Each row has a name. After each piece below comes the name of the row it's from, unless a question asks for something else. Each question is about the rows just above it. Places in a row count from 0.

[119  71  78 -11 -11] = j_813
[33 19 19 33 33] = j_83
[ 32 -65 -70 -71 -65] = j_287
Where does [119  71  78 -11] start? Give its row and place.	j_813, 0
Places of [-65] in row j_287:	1 4
Every place of [-71] in j_287:	3
At which places does j_813 hold [119]?	0
At which places does j_83 hold [33]?	0 3 4
Where does [-70 -71 -65] start? Give its row and place.	j_287, 2

[-15  14 -17   2] : j_521
[ 13  -6  16 -15] : j_118
[ 7 -4 -6 -2] : j_811
[27 -6 -1 11] : j_635
[ 47 -17 -27  15] : j_615
[-11   5  14   8] : j_187
[-27   5   5  -8] : j_306
[ 13  -6  16 -10] : j_650
[ 44  13 -11   3] : j_82
Where does [-27   5   5] start? Give its row and place.	j_306, 0
Which row holds [ 13  -6  16 -10]?	j_650
[ 5 14  8] begins in row and place	j_187, 1
Where does [-6 -1] start? Give its row and place.	j_635, 1
Places of [5] in row j_306:	1 2
Where does [ 16 -15] start? Give its row and place.	j_118, 2

[-30 -73  26   9]  j_3
[-65 -96  94 -50]  j_741
[57 59 59 37]  j_480
[ 34 -24   6 -66]  j_639
[-65 -39 -39 -65]  j_748
[-22  20   1 -29]  j_644
[-55  -2  85  17]  j_441
[ 65  39 -22  20]  j_535
[-17 -53  76  12]  j_249
Every place of [-65] in j_748:	0 3
Places of [59] in row j_480:	1 2

[ 19  28 -21  81  18 118  15 -54 -60] = j_689
[  1 -73  27   4  -3   6  23  56   0] = j_211
[-53 -71  23  14  33 -55 -18 -50 -50] = j_14
[  19   27  -40   82  -68   98   11  -16 -108] = j_106
[ 33  25 -39  93   6  56 -17 -63 -31] = j_872
[ 18 -77 -22 -20  18  18  -6 -77 -77] = j_51
[-12 -42  -3  68  19 -26  15  91 -95] = j_198
[ 22  49  22  66  -6  22  44 -14 -14] = j_396
[ -23  -20  -82   41  -29  -18  101  -29 -124] = j_868
[-41 -43  12 -73   6  68  17 -25 -62] = j_71
[-54 -26  18 -39 -43 -47  34  -3  -7] = j_12
Places of [18] in row j_51:	0 4 5
At which places does j_14 hold [-50]?	7 8
Where does [-22 -20] start? Give its row and place.	j_51, 2
At which places does j_396 hold [22]?	0 2 5

[ 39 -47  28  32 -29  13  35 -57 -27 -55 -40] = j_575
[ 39  27  28  93 -29  13 -57 -57  28 -55 -40] = j_645
[ 59   4  19 -33 -21 -34 -28 -23  30   0 -20] = j_789
[-25  21  94 -42   6 -38  22  49  88 -55  21] = j_768
Row and place where [-47  28  32 -29  13  35 -57 -27 -55 -40] starts:	j_575, 1
Row and place where [-47  28  32 -29  13  35 -57 -27] starts:	j_575, 1
Row and place where [ 19 -33 -21 -34 -28 -23  30   0 -20] starts:	j_789, 2
Row and place where [-33 -21] starts:	j_789, 3
At which places does j_768 hold [94]?	2
Places of [28] in row j_645:	2 8
[ 88 -55] begins in row and place	j_768, 8

[-12 -28  -7  61  61  -4   2  61 -12 -39  19 -10   2 -43  31  33  61 -24] -> j_505
[-17 -23 -48   7 -51 -11   2 -89  -8  19 -60  10  10  26  16  21  62  33] -> j_613
[ 81 -18 -47  23 -70 -23 -43 -56 -93  48 -17  22  -5 -14 -43  19  12   6] -> j_902
[  10   26   14   21   62   45   -4  -59   -6  -40   -3 -102   30   68
  -15    7    4   37] -> j_347
[-44  -2  25 -20 -23  -5 -27  46 -20  -1   5  75 -74 -22 -24 -29  11 -18] -> j_516
Every place of [-8] in j_613:	8
[-23 -43 -56] begins in row and place	j_902, 5
[-20 -23] begins in row and place	j_516, 3
Where does [10 26 16 21 62] start? Give its row and place.	j_613, 12
Where does [-10   2] start? Give its row and place.	j_505, 11
Places of [61] in row j_505:	3 4 7 16

